Here are some points:
 1.3  0.6  1.7  0.5 -0.7  1.1  0.3 -0.4  0.7  1.1  0.7  0.7  1.8  1.0  1.0 -1.2
 1.3  0.6 -1.2 -2.1 -0.7 -0.9 -1.2 -1.2 -1.4 -0.9 -1.3 -1.4  1.8 -1.0 -1.0 -1.2
-0.8  0.6 -1.6  0.5 -0.7  1.1 -0.2 -0.9  0.7 -0.9 -1.3 -1.4 -0.6 -1.0 -1.0  0.8
-0.8  0.6  0.2  0.5  1.4 -0.9 -1.9  1.2  0.7 -0.9  0.7  0.7 -0.6  1.0  1.0  0.8
-0.8  0.6  1.1  0.5  1.4 -0.9 -0.1  1.2  0.7 -0.9  0.7  0.7 -0.6 -1.0  1.0  0.8
-0.8  0.6 -1.1  0.5 -0.7 -0.9 -0.6 -0.2 -1.4 -0.9 -1.3 -1.4 -0.6 -1.0 -1.0 -1.2
-0.8  0.6 -1.8 -2.1 -0.7 -0.9 -0.7 -0.7  0.7 -0.9 -1.3  0.7 -0.6 -1.0 -1.0 -1.2
 1.3  0.6 -1.7  0.5 -0.7  1.1 -0.5 -0.1  0.7 -0.9 -1.3 -1.4 -0.6  1.0 -1.0  0.8
 1.3  0.6 -0.3  0.5 -0.7 -0.9 -0.2 -1.1 -1.4  1.1 -1.3 -1.4 -0.6 -1.0 -1.0 -1.2
 1.3  0.6 -1.2  0.5 -0.7 -0.9 -0.1 -1.7  0.7 -0.9 -1.3  0.7 -0.6 -1.0 -1.0  0.8
 1.3  0.6  1.1  0.5 -0.7 -0.9  1.4 -0.4 -1.4  1.1  0.7  0.7  1.8  1.0  1.0 -1.2
-0.8  0.6 -0.8  0.5 -0.7 -0.9  0.8 -1.0  0.7 -0.9 -1.3 -1.4 -0.6  1.0 -1.0  0.8
-0.8  0.6 -1.1 -2.1 -0.7 -0.9 -1.0 -0.5  0.7  1.1 -1.3 -1.4 -0.6 -1.0 -1.0  0.8
-0.8  0.6  0.9  0.5  1.4  1.1  0.1  1.3  0.7 -0.9  0.7  0.7 -0.6 -1.0  1.0  0.8
-0.8  0.6 -1.4  0.5 -0.7 -0.9 -0.6 -0.5  0.7 -0.9 -1.3 -1.4 -0.6  1.0 -1.0  0.8
-0.8  0.6  0.1  0.5  1.4  1.1  0.1  1.7  0.7 -0.9  0.7  0.7 -0.6 -1.0  1.0  0.8
-0.8  0.6 -0.2  0.5  1.4 -0.9 -1.8  1.4  0.7 -0.9 -1.3  0.7 -0.6  1.0 -1.0  0.8
-0.8 -1.8 -1.2  0.5 -0.7 -0.9 -1.0 -1.3  0.7 -0.9 -1.3 -1.4 -0.6  1.0 -1.0 -1.2
-0.8 -1.8 -1.5 -2.1 -0.7 -0.9  0.0 -1.1  0.7  1.1 -1.3 -1.4  1.8  1.0 -1.0  0.8
 1.3  0.6  1.8  0.5 -0.7  1.1  0.8 -1.4 -1.4  1.1  0.7  0.7  1.8  1.0  1.0 -1.2
 1.3 -1.8 -1.5  0.5 -0.7 -0.9 -0.5 -0.6  0.7 -0.9 -1.3 -1.4  1.8 -1.0 -1.0 -1.2
-0.8  0.6  0.7  0.5  1.4  1.1 -0.3  1.0  0.7 -0.9  0.7  0.7 -0.6  1.0  1.0  0.8
 1.3  0.6  0.9 -2.1  1.4  1.1  0.5  1.0  0.7 -0.9  0.7  0.7 -0.6 -1.0 -1.0  0.8
 1.3 -1.8 -1.0  0.5 -0.7  1.1 -1.3 -0.6  0.7  1.1 -1.3  0.7 -0.6 -1.0 -1.0  0.8
-0.8  0.6  0.2  0.5  1.4 -0.9 -0.1  1.4  0.7 -0.9  0.7  0.7 -0.6 -1.0 -1.0  0.8
-0.8  0.6 -0.6  0.5  1.4 -0.9 -0.8  1.7  0.7 -0.9  0.7 -1.4 -0.6 -1.0  1.0  0.8
-0.8 -1.8  0.9  0.5 -0.7  1.1  0.2 -0.7  0.7  1.1  0.7  0.7 -0.6  1.0  1.0 -1.2
 1.3 -1.8  0.8 -2.1 -0.7  1.1  1.2 -0.2 -1.4  1.1  0.7  0.7 -0.6  1.0 -1.0 -1.2
12 more points follow, each with its number after it:
 1.3 -1.8  0.0  0.5 -0.7 -0.9  0.6 -0.3  0.7  1.1  0.7  0.7  1.8  1.0 -1.0 -1.2 0
-0.8  0.6  0.4  0.5  1.4  1.1  0.5  1.3  0.7 -0.9  0.7  0.7 -0.6 -1.0  1.0  0.8 1
 1.3  0.6 -1.2  0.5 -0.7  1.1  0.3 -0.9  0.7  1.1 -1.3 -1.4 -0.6 -1.0 -1.0  0.8 2
-0.8  0.6  1.2  0.5  1.4  1.1 -1.7  1.5  0.7 -0.9  0.7  0.7 -0.6 -1.0  1.0  0.8 3
-0.8  0.6 -0.7 -2.1 -0.7 -0.9  0.1 -1.2 -1.4 -0.9 -1.3 -1.4 -0.6 -1.0 -1.0 -1.2 4
-0.8 -1.8  0.8 -2.1 -0.7 -0.9  0.3 -0.9 -1.4  1.1  0.7  0.7  1.8  1.0  1.0 -1.2 5
-0.8  0.6 -2.1  0.5 -0.7 -0.9 -1.5 -0.7  0.7  1.1 -1.3  0.7 -0.6 -1.0 -1.0  0.8 6
 1.3  0.6 -0.8 -2.1 -0.7 -0.9 -0.6 -1.1  0.7 -0.9 -1.3  0.7 -0.6 -1.0 -1.0 -1.2 7
 1.3  0.6 -2.0  0.5 -0.7  1.1 -1.0 -0.7 -1.4 -0.9 -1.3 -1.4 -0.6  1.0 -1.0  0.8 8
-0.8  0.6 -0.7  0.5 -0.7 -0.9 -1.5 -0.9  0.7  1.1 -1.3 -1.4 -0.6  1.0 -1.0  0.8 9
-0.8  0.6  0.2  0.5  1.4  1.1 -1.0  1.2  0.7 -0.9  0.7  0.7 -0.6 -1.0  1.0  0.8 10
-0.8  0.6 -1.0  0.5 -0.7  1.1 -1.0 -1.6 -1.4 -0.9 -1.3 -1.4 -0.6 -1.0 -1.0  0.8 11
Which of these numbered points is nearest to each point below, looking only along the 4 directions in which the first points spread most? Its number follows each.
 1.3  0.6  0.4  0.5  1.4  1.1 -0.5  0.4  0.7 -0.9  0.7  0.7 -0.6 -1.0  1.0  0.8 > 1
-0.8  0.6 -1.5  0.5 -0.7  1.1 -0.2 -0.7  0.7 -0.9 -1.3 -1.4 -0.6 -1.0 -1.0  0.8 > 6
 1.3 -1.8  0.8 -2.1 -0.7 -0.9  1.5 -0.2 -1.4  1.1  0.7  0.7  1.8  1.0  1.0 -1.2 > 5
 1.3  0.6 -0.7  0.5 -0.7 -0.9 -1.0 -0.9  0.7 -0.9 -1.3 -1.4  1.8  1.0 -1.0 -1.2 > 8
 1.3  0.6 -1.2  0.5 -0.7 -0.9 -0.8 -0.8  0.7  1.1 -1.3 -1.4  1.8  1.0 -1.0 -1.2 > 8
-0.8  0.6 -1.4  0.5 -0.7 -0.9 -1.1 -1.3 -1.4 -0.9 -1.3 -1.4 -0.6 -1.0 -1.0  0.8 > 11
-0.8 -1.8 -1.6  0.5 -0.7 -0.9  0.8 -0.8  0.7 -0.9 -1.3 -1.4 -0.6  1.0 -1.0  0.8 > 9
-0.8 -1.8  1.2  0.5 -0.7 -0.9 -0.4 -0.4  0.7  1.1  0.7  0.7 -0.6  1.0 -1.0 -1.2 > 0
-0.8  0.6 -0.2  0.5  1.4  1.1 -1.7  1.1  0.7 -0.9  0.7  0.7 -0.6 -1.0  1.0  0.8 > 10
 1.3  0.6 -1.2  0.5 -0.7  1.1 -1.3 -1.0 -1.4 -0.9 -1.3 -1.4 -0.6  1.0 -1.0  0.8 > 8
 1.3 -1.8  1.3 -2.1 -0.7 -0.9  1.0  0.6 -1.4  1.1  0.7  0.7  1.8  1.0  1.0 -1.2 > 5
 1.3  0.6 -2.0 -2.1 -0.7 -0.9  0.0 -0.3  0.7  1.1 -1.3 -1.4 -0.6 -1.0 -1.0  0.8 > 7
 1.3 -1.8  1.1  0.5 -0.7  1.1  1.2 -0.4  0.7  1.1  0.7 -1.4 -0.6  1.0 -1.0 -1.2 > 0
-0.8  0.6 -1.1  0.5 -0.7 -0.9 -0.4 -1.4  0.7  1.1 -1.3 -1.4  1.8 -1.0 -1.0 -1.2 > 8
 1.3 -1.8 -1.1  0.5 -0.7  1.1  1.6 -0.2 -1.4 -0.9 -1.3 -1.4 -0.6 -1.0 -1.0  0.8 > 2
-0.8  0.6 -0.1  0.5  1.4  1.1  0.5  2.3  0.7 -0.9  0.7  0.7 -0.6 -1.0  1.0  0.8 > 3
 1.3 -1.8 -0.1 -2.1 -0.7 -0.9  2.5 -0.7 -1.4  1.1  0.7  0.7  1.8  1.0  1.0 -1.2 > 5
-0.8  0.6 -1.3  0.5 -0.7  1.1  0.0 -0.7  0.7 -0.9 -1.3 -1.4 -0.6 -1.0 -1.0  0.8 > 6
-0.8  0.6  0.8  0.5  1.4  1.1  0.0  1.9  0.7 -0.9  0.7  0.7 -0.6 -1.0  1.0  0.8 > 3
 1.3 -1.8 -1.5 -2.1 -0.7 -0.9 -0.2 -0.7 -1.4 -0.9 -1.3 -1.4 -0.6  1.0 -1.0  0.8 > 2
 1.3 -1.8  0.9  0.5 -0.7  1.1  0.7 -0.1 -1.4  1.1  0.7  0.7  1.8 -1.0  1.0 -1.2 > 5
 1.3 -1.8  0.1  0.5 -0.7 -0.9  0.2 -0.7 -1.4  1.1  0.7  0.7 -0.6  1.0 -1.0 -1.2 > 0
-0.8  0.6 -0.8  0.5 -0.7 -0.9 -0.6 -0.9 -1.4  1.1 -1.3  0.7 -0.6  1.0 -1.0 -1.2 > 8
 1.3  0.6 -0.9  0.5 -0.7 -0.9 -1.6 -1.0 -1.4 -0.9 -1.3  0.7 -0.6 -1.0 -1.0 -1.2 > 4
-0.8  0.6  0.4  0.5  1.4  1.1  0.7  1.2  0.7 -0.9  0.7  0.7 -0.6 -1.0  1.0  0.8 > 1
-0.8  0.6  1.2  0.5  1.4 -0.9 -0.4  1.7  0.7 -0.9  0.7  0.7 -0.6 -1.0  1.0  0.8 > 3
 1.3  0.6 -1.3  0.5 -0.7 -0.9 -0.4 -1.2  0.7 -0.9 -1.3 -1.4 -0.6  1.0 -1.0  0.8 > 8
-0.8  0.6 -0.5  0.5 -0.7 -0.9  0.8 -0.5  0.7  1.1 -1.3 -1.4 -0.6 -1.0 -1.0 -1.2 > 8
 1.3  0.6 -1.4  0.5 -0.7 -0.9 -0.3 -1.3  0.7  1.1 -1.3 -1.4 -0.6 -1.0 -1.0 -1.2 > 8
-0.8  0.6 -0.3  0.5 -0.7 -0.9 -1.1 -0.7  0.7  1.1  0.7  0.7  1.8  1.0 -1.0 -1.2 > 0
-0.8 -1.8 -0.6 -2.1 -0.7 -0.9 -0.9 -0.6  0.7  1.1 -1.3 -1.4  1.8  1.0 -1.0  0.8 > 2
-0.8  0.6  0.1  0.5  1.4  1.1 -0.1  1.9 -1.4 -0.9  0.7  0.7 -0.6  1.0  1.0  0.8 > 1
-0.8  0.6  0.3  0.5  1.4  1.1 -0.1  1.6  0.7 -0.9  0.7  0.7 -0.6 -1.0  1.0  0.8 > 3
-0.8 -1.8 -0.5  0.5 -0.7 -0.9  0.0 -0.5 -1.4 -0.9 -1.3  0.7 -0.6 -1.0 -1.0  0.8 > 2
-0.8 -1.8 -1.5  0.5 -0.7 -0.9  0.1 -0.9  0.7  1.1 -1.3  0.7 -0.6 -1.0 -1.0  0.8 > 2
 1.3 -1.8 -1.3  0.5 -0.7  1.1 -0.5 -0.9  0.7 -0.9 -1.3 -1.4  1.8 -1.0 -1.0  0.8 > 2
-0.8  0.6  1.1  0.5  1.4  1.1  0.3  1.4  0.7 -0.9  0.7  0.7 -0.6 -1.0  1.0  0.8 > 1
-0.8  0.6 -0.3 -2.1 -0.7 -0.9 -1.6 -0.9  0.7 -0.9 -1.3 -1.4 -0.6  1.0 -1.0  0.8 > 6
 1.3  0.6  0.9 -2.1 -0.7  1.1  0.4  0.0 -1.4  1.1  0.7  0.7 -0.6  1.0  1.0 -1.2 > 5
-0.8 -1.8 -1.1 -2.1 -0.7 -0.9 -0.9 -1.2  0.7  1.1 -1.3 -1.4 -0.6  1.0 -1.0 -1.2 > 2
 1.3  0.6 -0.7  0.5 -0.7 -0.9  0.3 -1.0  0.7  1.1 -1.3 -1.4 -0.6 -1.0 -1.0  0.8 > 8
 1.3  0.6 -1.0  0.5 -0.7  1.1 -0.4 -0.5  0.7 -0.9 -1.3 -1.4 -0.6  1.0 -1.0  0.8 > 8
 1.3  0.6  1.6 -2.1 -0.7  1.1  0.9 -0.3  0.7  1.1  0.7  0.7  1.8  1.0  1.0 -1.2 > 5
 1.3  0.6 -1.0  0.5 -0.7 -0.9  0.8 -0.4  0.7 -0.9 -1.3 -1.4 -0.6 -1.0 -1.0  0.8 > 11
 1.3  0.6 -1.7  0.5 -0.7 -0.9 -0.7 -1.1 -1.4  1.1 -1.3  0.7 -0.6 -1.0 -1.0  0.8 > 4
-0.8  0.6  0.6  0.5  1.4  1.1 -0.4  1.5  0.7 -0.9  0.7  0.7 -0.6 -1.0  1.0  0.8 > 3
-0.8 -1.8 -1.8  0.5 -0.7 -0.9  0.0 -0.8  0.7 -0.9 -1.3 -1.4 -0.6 -1.0 -1.0  0.8 > 6
 1.3 -1.8  1.0 -2.1 -0.7 -0.9  1.5 -0.2 -1.4  1.1  0.7  0.7 -0.6  1.0  1.0 -1.2 > 5
-0.8 -1.8 -0.9 -2.1 -0.7 -0.9 -0.7 -0.9  0.7 -0.9 -1.3  0.7 -0.6  1.0 -1.0  0.8 > 2
-0.8  0.6  0.7  0.5  1.4  1.1  2.5  1.3  0.7 -0.9  0.7  0.7 -0.6 -1.0  1.0  0.8 > 1
-0.8  0.6 -1.3  0.5 -0.7 -0.9  0.3 -0.3  0.7 -0.9 -1.3 -1.4 -0.6  1.0 -1.0  0.8 > 9
 1.3 -1.8  1.1  0.5 -0.7 -0.9 -0.6 -0.5 -1.4  1.1  0.7  0.7 -0.6  1.0 -1.0 -1.2 > 0
 1.3 -1.8  1.3 -2.1 -0.7  1.1  0.6  0.1 -1.4  1.1  0.7  0.7 -0.6  1.0 -1.0 -1.2 > 5
